Questions about the array below.
1) What is the entry just left of the largest entry?
2) What is the entry just left of 12.0?
array([[  0.4,  12.0, -27.3,   7.0, -10.7,  14.9,  -2.3,  -8.5, -13.0,
         23.1,   4.1,   5.0],
       [-48.5,  41.6, -55.2,  -0.3, -40.9,   6.9, -26.2, -13.9,  25.1,
         45.9, -37.5, -24.8],
       [-33.0,  19.7, -46.8, -28.9, -33.5,  11.1, -16.6,   4.2,  18.7,
         42.2, -15.5, -17.7],
       [ -1.7, -13.8, -14.0,   9.0,   1.5,  12.1,  22.4,  18.5,  17.6,
          8.9,  14.8,  20.3]])
1) 25.1
2) 0.4

Questions about the row below.
1) Find the entry just left of -52.0.
2) Find the entry just right of -1.4.
3) Find the entry just right of the smallest entry.
4) Find the maximum.
[ 16.4 -35.2  41.7  -6.7 -10.7 -25.3  -1.4 -52.0 -33.7 -38.9  54.9 -22.0
 -40.7  25.6]
1) -1.4
2) -52.0
3) -33.7
4) 54.9

Read these off the array that follows.
1) The 2nd smallest entry?
2) The entry directly below 2.2?
3) The top-left entry?
4) The entry in the bottom-right corner?
5) The top entry of the column that holds the largest entry?
6) The largest entry in the last column?
7) The entry just right of 12.8?
8) The third entry, reading row by row?
[[-1.2, -2.6, 17.3, -36.5],
 [0.1, -14.2, 18.8, -20.4],
 [-6.1, 8.3, 2.2, 15.2],
 [-10.2, -11.2, -24.9, 17.5],
 [3.6, 31.4, -27.2, -3.2],
 [14.1, 5.8, 10.0, 6.5],
 [0.5, -4.2, 10.9, -34.6],
 [-0.5, -10.6, -24.9, 18.0],
 [-3.9, 9.0, 6.6, -20.6],
 [7.8, -14.6, 13.2, -7.7],
 [8.1, 11.1, 4.1, -14.5],
 [-2.7, 14.2, -34.2, -0.2],
 [-3.9, 12.8, 4.3, 5.1],
 [-2.7, 0.0, 14.6, -42.5],
 [1.9, 25.3, -9.7, -5.7],
 [-0.8, 14.4, -33.7, -0.6]]
1) -36.5
2) -24.9
3) -1.2
4) -0.6
5) -2.6
6) 18.0
7) 4.3
8) 17.3

data = [9438 7577 9557 2304]
The entry just left of the largest entry is 7577
The last entry: 2304
Report the first entry.
9438
